Families of rows that turns and mirrors carry onto each other, the same ones carrying the whole set onto itself: the rest of each named row's family, in list order
5 families of 8 rows
Dekod: [ 18  25   0  -7  15   2  14   1 -19 -16   1   6  13  32  -4   3 -12   1
 -55  -5]
kazep: [  3  -4 -10  -9   5  37  10 -11   6  -6  10  43 -28  -2  11  10 -12  -5
  20 -21]
Ged: [ -1   3  -4 -25   9  10  18  -1  11  -4   6  36 -16  17   8   0   4  -9
  44 -19]
Dur: [ -9   0   6 -12  17  13   2  19   4  10 -12  34 -28  -5  11  13   4   5
  43 -25]
kebo: [  1  31  18   9  15   8   0  -1  -6  -8   5  -7   9  23 -12   7 -16  22
 -51  -8]
pez: [ -6  11   1 -19  -6  16  16   3  19   1   2  42 -22  12   5  14  -5  18
  39 -21]
Sog: [-12  30  16   2  19  -5  12  10 -10  -6  -9   3  16  11  -4   3  -8  28
 -57  -8]
mozub: [ -7  33  22   8  22  -8   5  33 -12   2  -7  -8  10  35  11  12   7  14
 -37 -13]
Zile: [-12  11  12 -11   4  18  -2  22  17  12  -6  33 -24   2  16   5   1   9
  41 -28]
Dov: [-11  33  27  16  22   1  -4  17  -5   0   3 -16   8  26  -3   7  -5  19
 -40 -11]
fike: [ 15   1 -11 -26   3  25   9 -11   7  -6   4  42 -21   3   4  -7 -15  -9
  27 -21]
ropel: [ -9  21  12  -1  35 -11  12  10 -18 -10  -6  -5  21  13   1 -10   1   2
 -48  -7]
gul: [  9  24  11   5  27   4   2  -6 -13 -15  10 -11  14  26  -9  -5 -11  -2
 -46  -5]
Nog: [  2  17  16  -2  29  -5   0  29 -18 -10 -13  -3   7  34   9 -14   0   1
 -48 -17]
befod: [  6  23  15  -3  13   5   2  22 -12 -13 -14   7   2  32   1  -4 -15  21
 -61 -17]
Kazi: [  3  -9  -6 -21  22  12   9   3  -2  -1  -6  36 -24  -5   6   1  -1 -13
  39 -21]
teze: [  7  22  11  -2  32  -9   9  19 -22 -11   0  -9  15  36   9  -3   7 -14
 -37  -8]
gezel: [  3  35  14   3   4   6   9  16  -8  -6  -5   6   7  33   0  19 -12  29
 -53  -9]
relo: [-11   9   5 -18   5   9  16  11  16   4   2  34 -20  16  10   8   7   6
  47 -23]
mipe: [ -3  34   5  -8   8   5   1  10  -9 -13  -4   1   9  25 -12  11  -3  24
 -57  -3]
reze: [ -4  26  21  11  35  -4  -1  11 -13  -6   6 -21  12  27  -3  -4   0  -2
 -35  -7]
Gud: [  4   6  -7 -26  -3  16  21  -9  13  -6   7  43 -20  13   2   5  -7   3
  35 -17]
fegar: [-18  27  21   4  30 -12   8  19 -12  -1 -10  -4  17  13   3  -3   2  17
 -47 -10]
Bofil: [  0   1   1 -20  18  13   2  11   5   3   0  28 -18   5  16 -11   3 -19
  43 -23]
Dun: [-10   3   0  -1   0  36   5   3  12   3   5  42 -31  -3  16  21  -9  12
  24 -24]
datog: [-10   1 -15 -22  17  24  10 -16   5   1  -3  51 -18  -1  10   1  -5  -1
  27  -9]
zipes: [ 10  -5 -10 -24   9  21  10  -7   2  -4  -5  46 -25  -7  -1   7 -16   2
  25 -21]
neku: [  5  25  -2 -13  20  -1   2   3 -17 -19   1  -4  15  28 -11  -1   3   0
 -54  -1]
Zikub: [-25   8   0 -12  17  20   5   3  12  12 -10  47 -22  -2  17   9   5  11
  35 -13]
legak: [-17   9  -8 -17   8  26   8  -9  12   6  -7  54 -23  -1  11  10  -7  16
  25 -11]
dud: [ -3  -8  -5  -6  19  27   7  -2   2  -3  10  35 -23   0  20   4   1 -19
  32 -22]
Loro: [-15  35  15  -2  17  -3  -3  26  -8  -4  -6  -8  10  28  -2  12  11  21
 -44  -6]
niso: [ -4   3   0 -16   3  22   7   7   8   5 -11  45 -30  -8   3  19 -12  21
  28 -24]
bibon: [ -3  23   7  -4  25  -5  15   0 -16 -12  -5   4  19  11  -5  -7 -10  10
 -57  -6]
Sidel: [  3  11   1 -19 -10  29   5   3  18   4  -3  45 -25   0   4   8 -18  19
  24 -23]
bigo: [ -9  27   8  -7  31  -9  -2  21 -16 -10  -3 -13  16  28   0   0  16  -3
 -39  -3]
dopof: [-16   0   5   1  14  26   2  13   8   5   4  32 -28   0  23  13   3  -2
  35 -26]
loleb: [-18   2  -7 -16  26  17   7  -3   5   7  -6  43 -18   2  17  -1   5  -7
  38 -11]
Bib: [ 12  16   8  -7  22   1   4  16 -18 -18 -10   3   7  32   1 -14 -10   3
 -58 -14]
lova: [ -5  23  22   2  19  -1  -1  32 -11  -7 -16   0   3  34   8  -4  -3  19
 -52 -18]

Which other rows belong to the same family as datog? Sog, ropel, fegar, Zikub, legak, bibon, loleb
Which other rows belong to the same family as mozub? Dekod, Zile, fike, teze, gezel, Bofil, Sidel
Which other rows belong to the same family as Loro? Dur, Kazi, mipe, zipes, neku, niso, bigo

